Some points:
[-1.2 -0.1  0.6  1.4  0.7  1.7  0.9  0.4  0.3  0.7 -1.4  0.7  0.9 -0.1  0.1  1.2  1.3  2.8  0.1  0.4 -1.  -0.6 -1.9 -0.4]
[ 0.4 -2.2  0.   0.2  0.6  0.5 -0.6 -1.2 -0.5 -0.5 -0.2 -1.6  0.4 -2.4 -1.2 -0.1 -1.1  3.2 -2.   1.5  0.4 -0.5 -2.2 -0.6]
[-0.8  1.1  0.6  0.9 -0.1  0.5 -1.2  1.  -0.6 -0.4 -0.6  0.8 -0.5  1.8  1.  -0.1 -0.3  0.7 -1.  -0.3 -1.2 -0.2 -0.1  0.7]
[-0.7  1.   0.3 -1.3  0.   0.8  0.6 -0.5 -0.3  0.4  0.6 -0.7  0.   0.3 -0.8  0.7  0.4  0.8  0.4  0.2  0.8  0.3 -0.3 -0.2]
[-2.8  0.8 -0.5  0.3 -1.4  1.2 -0.1 -1.  -0.6  0.8  1.5  0.1  0.   0.9 -1.2  0.6 -1.3  1.1 -0.2  1.4  0.7  0.7 -0.5  0.8]
[-0.8 -0.2 -0.6  0.   0.  -0.3 -1.7  0.3 -2.   0.5 -1.4 -1.4  0.9  0.7 -0.8 -0.3 -0.9  1.1 -0.1  1.   0.9  0.2 -0.6 -1. ]
[-0.5 -0.1 -1.  -0.2 -1.7  0.2  0.  -1.9  0.1 -0.5  0.9  1.1 -0.3  0.9  0.9  0.7 -1.1  0.8 -2.2  0.5  1.1 -1.9 -1.9 -0.4]
[-0.4 -0.2  1.  -1.4 -1.3  1.5  1.2 -0.3 -0.6  0.3  0.  -1.1 -2.1 -1.3 -0.4  2.9 -0.7  2.8 -0.1  1.4  0.2 -1.6 -0.7  0.6]
[ 0.  -0.4 -0.3 -0.2 -1.2  1.8  0.6 -0.4 -0.8  2.3 -0.6  0.1 -0.1  0.5 -0.9  0.5 -0.1  0.3 -2.2  3.2  0.  -0.8 -2.1  0.9]
[-0.3  0.1  0.3 -1.1  0.8  2.1 -1.  -0.7  0.9 -1.6  0.1 -0.9  0.7  0.5 -0.9  1.4 -0.9 -0.1  1.   1.2  1.2 -1.7 -2.3  1.1]
[-0.7  0.   0.3  0.3 -0.4  0.9  0.6 -1.3 -0.3 -0.1  0.  -0.3 -0.8  1.9  0.3  1.2  0.5  3.2 -0.9  0.2  1.  -0.2 -0.7 -0.2]
[-2.9  1.3  0.2 -0.7  2.5  1.1 -1.1 -0.5 -0.3 -0.1  1.4  1.1 -0.2 -0.9  0.8  0.5 -0.5  1.9 -1.4  0.5  1.6 -0.8  0.1 -0.1]
[-0.8  0.2  0.7  0.7  0.1 -0.4 -0.4  0.8 -3.   0.2 -0.5 -0.2 -0.7  0.8  0.8  0.4 -0.3  0.2 -1.6  0.8  0.3 -0.2 -0.7  0. ]
[-0.9  1.1 -1.8 -0.8  0.5  2.2  1.2 -0.7 -2.  -0.8 -0.5  0.7  0.  -0.9 -0.1 -0.3 -0.1  1.2 -1.6  0.1  1.3 -0.4 -0.7 -0.3]
[-1.3  0.7  0.4 -2.  -0.3  1.8 -1.6  0.4 -1.   1.2  0.2 -0.4  2.5 -0.1  0.1  0.9  1.3  2.   0.3  1.2  1.  -1.  -2.2  1.1]
[ 0.2 -0.9 -0.1 -0.3  1.   1.3  0.7  1.7  0.3  0.2 -0.4 -0.6  0.6 -0.2  0.1  0.4 -0.5  1.  -1.   2.3  0.3  1.6 -0.5 -1.6]
[-1.3  0.3  0.6  1.3  1.5  0.4  2.2  0.8  0.1 -0.5 -1.6  1.1  0.8 -0.2  0.4  1.7  0.6  2.7 -1.1  0.1 -0.9 -2.3 -1.7 -1.4]
[ 0.2  1.9 -0.6  1.  -1.3  1.1 -0.4  1.4 -0.8 -1.3 -0.2 -1.1  1.8  0.6  0.3  1.   1.2  0.9 -0.6  0.4  1.3  0.5 -0.9 -1.2]
[-0.4 -0.6  1.8  0.4 -0.2  1.1 -0.7 -2.8 -0.6 -0.5  1.6 -0.6  0.8 -1.4  1.1  0.8  0.9  0.8 -0.6  1.6  0.1 -1.5  0.4 -0.4]
[-0.8 -0.2  0.5 -0.7  1.1  0.6  1.8  2.1  0.5  1.6  1.6 -0.5  1.5 -1.  -0.8  1.  -0.6 -0.2 -2.6  1.3  0.9 -0.8 -1.1  0.1]
[ 0.   2.3  0.3 -1.6 -0.6  0.6 -0.5 -2.   0.5 -1.7  0.6 -0.3  3.1 -0.3  0.4  1.8  0.   1.7 -1.1  0.6 -0.4 -0.1 -1.1  1.9]
[-1.  -0.6  0.5  0.6  0.4  0.9 -2.1  0.4 -1.8  0.8  0.1  1.2 -0.3 -0.2  0.   0.8  0.1  1.9 -0.7  1.6  0.8 -0.8 -0.6 -0.4]
[-1.7  1.1 -0.3  0.8 -0.8  0.5 -0.9  1.1  1.2  0.9 -0.2 -1.  -0.1 -2.1 -1.2 -0.8  0.1  0.6 -1.2  0.9  0.7 -0.1 -1.  -0.3]
[-0.6 -0.3  0.2 -0.3  0.2 -0.5  1.1  0.3 -0.8  0.1  0.2  1.6  0.5 -0.7 -1.6  0.7  0.1  0.2 -0.3  1.3  0.5 -1.  -1.7 -0.7]
[-1.2 -0.3  0.2  0.1  1.   2.4  0.  -0.2 -1.6 -1.5  1.   0.6 -1.6  0.3  0.6  0.5  0.3  0.5 -0.5  0.8  0.1 -0.5 -0.3 -0.4]
[ 1.6  1.7  1.4  2.  -0.2  0.7 -0.6  0.2  0.5  0.6 -0.1  1.   0.5 -0.8 -1.5 -0.4  0.4  2.1 -1.5  2.1  2.2 -1.2 -1.2 -0.7]
[-1.   0.9  0.7 -0.1  0.2  0.5  0.  -0.5 -0.4 -1.5  0.7 -0.6  0.6  0.4 -0.5  0.8  0.3 -0.2 -0.7  1.1 -0.6 -0.4 -3.8 -0.6]
[-0.9  0.4  0.1 -1.3  0.2  1.8 -0.5  0.2 -0.1 -1.2  0.8  0.5  0.1  1.4  0.7 -0.3  0.5  1.5 -2.5  1.2  0.2  0.4 -1.7 -1.5]
[-0.6  0.7  0.2  0.2 -0.6  1.7  0.5 -0.4 -1.2 -0.4  0.4 -0.4 -0.5  0.1  0.3 -0.5  0.  -0.2 -1.4  0.6  1.  -1.6 -2.  -1. ]
[-1.6 -0.4  1.1 -1.1 -0.7 -0.9  0.9  0.8  0.9 -2.   1.6  0.4 -1.  -1.4 -0.1  0.9 -0.1  1.7  1.2  1.3 -0.7  0.5 -0.6  0.1]
[ 0.9 -1.2 -1.4  0.1 -0.1  0.2  0.6  0.  -0.5  2.1  0.5  1.4 -0.1 -1.1 -0.2  1.1  0.7  1.2 -0.2  0.1 -0.9 -0.1 -2.6 -1.2]
[-1.5 -1.7  0.1 -0.3 -0.7  0.9  1.6 -0.1 -0.2  0.5  1.   0.7  0.6  1.2 -0.3  0.5  1.3  0.9 -1.4  1.2  1.5 -0.9 -1.9  1. ]
[-0.8 -0.6 -0.6 -0.1  0.7  0.9 -0.3 -0.9 -0.6 -0.8  1.4  0.  -0.7  1.1  0.2  0.6  0.3  1.3  0.8  1.4  0.4  0.3 -2.4 -0.8]
[ 0.9  0.1  1.1 -1.3 -1.2  1.   0.2 -1.2  0.2 -0.8 -0.4  1.1  1.4 -0.8  0.6  1.1  0.6  0.5 -0.1  1.6  0.6  0.9 -1.5 -0.9]
[-0.6  1.1 -0.1 -1.  -0.2  0.4 -0.9  0.9 -2.5  0.7  1.6 -1.  -0.7  0.  -0.7  0.8 -1.3  1.8 -0.3  0.5 -1.6  0.1 -1.6  0.1]
[ 1.2  0.1 -0.6 -0.6 -0.5  0.4  1.   0.3 -0.2 -0.4  2.8  0.4  2.   0.7 -0.1  0.5 -0.2  1.   0.4  1.6 -0.8 -2.8  0.4 -2.5]
[-1.1 -1.4 -0.4 -0.9  0.5  0.6 -0.2  0.3 -0.7  0.6  0.   1.4  0.3  0.  -0.9  0.2  0.1  0.  -1.4  0.2  0.1 -0.6 -0.1 -0.6]
[-1.1  0.9  0.9 -1.4 -0.6 -0.6 -0.3  0.1 -0.1  1.1 -0.4 -0.1  0.1  1.   1.1 -0.9 -1.9  2.7 -0.2 -0.5  0.1  0.7 -1.8 -1.7]
[-1.3  0.3 -2.1 -0.3  0.2  0.2  0.3  0.3 -0.1  0.5  0.2  0.1  0.1  0.9  0.1  2.4  2.1  3.2 -0.4  3.3 -0.2 -1.2 -2.  -0.7]
[-0.6 -1.3  0.7  0.6 -1.4  1.2 -1.4 -1.4 -0.7  0.1  0.5  0.3  0.2 -0.5  1.3  1.2 -0.5 -0.9 -1.8  0.9  1.3 -1.3 -1.4 -1.9]
[-0.9  2.4  1.8  0.2  1.   0.6 -0.2  0.8 -1.1  1.  -0.6  0.7 -0.3 -1.1 -0.4 -1.5 -1.1 -0.7 -0.7  2.2 -0.2 -1.2 -1.7 -1.9]
[-1.  -1.5 -1.3 -0.3 -1.6  1.   0.2 -0.7  0.  -0.3 -0.4  0.2 -0.8  0.4 -1.   1.7  0.9  1.4 -1.5  2.4  0.  -0.1 -0.4  0.3]
[ 1.5  0.8 -0.4  1.2  0.9  0.3 -0.7  0.1 -0.2 -0.6 -0.2  0.5  0.3  0.2  2.6  1.1  0.2  0.   1.1  2.7  0.8 -1.6 -1.5  1.5]
[-2.8 -1.1 -0.7 -0.3 -0.9  1.  -0.1  0.3  2.  -0.3 -0.8 -0.6 -0.5  0.8  1.4 -0.4 -0.7  0.4  0.1  0.8 -1.  -1.7 -0.6  0.6]
[-1.9  0.2  0.7  0.3  1.6 -0.2 -1.6  0.2  0.2 -0.9  0.7  0.   1.6  1.  -1.2  1.7 -0.3  0.1 -1.2  1.4  0.3  0.6 -0.9 -0.4]
[ 0.7  2.7 -0.7  0.6  1.2  1.8  0.6 -1.2  0.9  0.4 -0.1  0.6  0.1  0.4  0.6  1.1 -0.3  0.4  0.1  0.5  1.2 -0.1  0.1 -0.3]
[ 0.8  1.7  0.4  0.5  0.8 -0.1  0.  -0.9 -0.7 -0.7 -0.4 -1.7 -1.7  1.2 -0.2  1.1  0.5 -0.8 -1.8  1.   0.8 -0.6 -0.5 -0.8]
[-1.1 -0.9 -0.3  2.   0.5  0.8 -0.8 -0.9 -0.8 -0.5  1.2 -1.1  0.6 -0.8  0.2  0.1 -0.3  0.9 -0.3  0.5 -0.7 -0.4 -2.7 -0.4]
[ 0.2  0.4 -0.2 -0.6 -1.4  0.8  0.9 -0.4 -0.8 -2.7  0.7  1.6  0.5  0.4 -0.3  1.6 -1.7  3.2 -0.5  2.5  0.6 -0.6 -1.9  0.2]
[-0.5  0.6  0.1  0.5  0.   0.2 -0.5 -0.2 -0.1 -2.5 -0.5 -0.8  1.3 -0.2 -1.5  1.7 -1.   0.5 -1.6  1.1  0.2 -0.9 -1.1 -0.8]
[-2.7  1.5  0.5  0.1 -0.2 -0.1  2.3 -1.7 -1.8  0.9  1.6 -0.8  0.9  0.6  0.5  0.3 -2.3  1.4  0.5  1.5  0.3  1.  -0.4 -0.5]
These points spread out most along one direction. How far along it is each point below, from 0 to 99? The average is 50, and the first point in the table lies past the average. One standard deviation of the points above along it is 16.
[-0.3  0.1  0.3 -1.1  0.8  2.1 -1.  -0.7  0.9 -1.6  0.1 -0.9  0.7  0.5 -0.9  1.4 -0.9 -0.1  1.   1.2  1.2 -1.7 -2.3  1.1] 66
[-0.9  0.4  0.1 -1.3  0.2  1.8 -0.5  0.2 -0.1 -1.2  0.8  0.5  0.1  1.4  0.7 -0.3  0.5  1.5 -2.5  1.2  0.2  0.4 -1.7 -1.5] 47
[-0.6 -1.3  0.7  0.6 -1.4  1.2 -1.4 -1.4 -0.7  0.1  0.5  0.3  0.2 -0.5  1.3  1.2 -0.5 -0.9 -1.8  0.9  1.3 -1.3 -1.4 -1.9] 42
[-0.8 -0.2  0.5 -0.7  1.1  0.6  1.8  2.1  0.5  1.6  1.6 -0.5  1.5 -1.  -0.8  1.  -0.6 -0.2 -2.6  1.3  0.9 -0.8 -1.1  0.1] 37
[-1.1 -0.9 -0.3  2.   0.5  0.8 -0.8 -0.9 -0.8 -0.5  1.2 -1.1  0.6 -0.8  0.2  0.1 -0.3  0.9 -0.3  0.5 -0.7 -0.4 -2.7 -0.4] 46
[-0.9  2.4  1.8  0.2  1.   0.6 -0.2  0.8 -1.1  1.  -0.6  0.7 -0.3 -1.1 -0.4 -1.5 -1.1 -0.7 -0.7  2.2 -0.2 -1.2 -1.7 -1.9] 4
[-0.7  0.   0.3  0.3 -0.4  0.9  0.6 -1.3 -0.3 -0.1  0.  -0.3 -0.8  1.9  0.3  1.2  0.5  3.2 -0.9  0.2  1.  -0.2 -0.7 -0.2] 65
[-0.8 -0.2 -0.6  0.   0.  -0.3 -1.7  0.3 -2.   0.5 -1.4 -1.4  0.9  0.7 -0.8 -0.3 -0.9  1.1 -0.1  1.   0.9  0.2 -0.6 -1. ] 26
[-1.3  0.7  0.4 -2.  -0.3  1.8 -1.6  0.4 -1.   1.2  0.2 -0.4  2.5 -0.1  0.1  0.9  1.3  2.   0.3  1.2  1.  -1.  -2.2  1.1] 61
[ 0.4 -2.2  0.   0.2  0.6  0.5 -0.6 -1.2 -0.5 -0.5 -0.2 -1.6  0.4 -2.4 -1.2 -0.1 -1.1  3.2 -2.   1.5  0.4 -0.5 -2.2 -0.6] 57
[ 1.2  0.1 -0.6 -0.6 -0.5  0.4  1.   0.3 -0.2 -0.4  2.8  0.4  2.   0.7 -0.1  0.5 -0.2  1.   0.4  1.6 -0.8 -2.8  0.4 -2.5] 63
[ 0.8  1.7  0.4  0.5  0.8 -0.1  0.  -0.9 -0.7 -0.7 -0.4 -1.7 -1.7  1.2 -0.2  1.1  0.5 -0.8 -1.8  1.   0.8 -0.6 -0.5 -0.8] 30
[-1.   0.9  0.7 -0.1  0.2  0.5  0.  -0.5 -0.4 -1.5  0.7 -0.6  0.6  0.4 -0.5  0.8  0.3 -0.2 -0.7  1.1 -0.6 -0.4 -3.8 -0.6] 51
[-1.5 -1.7  0.1 -0.3 -0.7  0.9  1.6 -0.1 -0.2  0.5  1.   0.7  0.6  1.2 -0.3  0.5  1.3  0.9 -1.4  1.2  1.5 -0.9 -1.9  1. ] 66
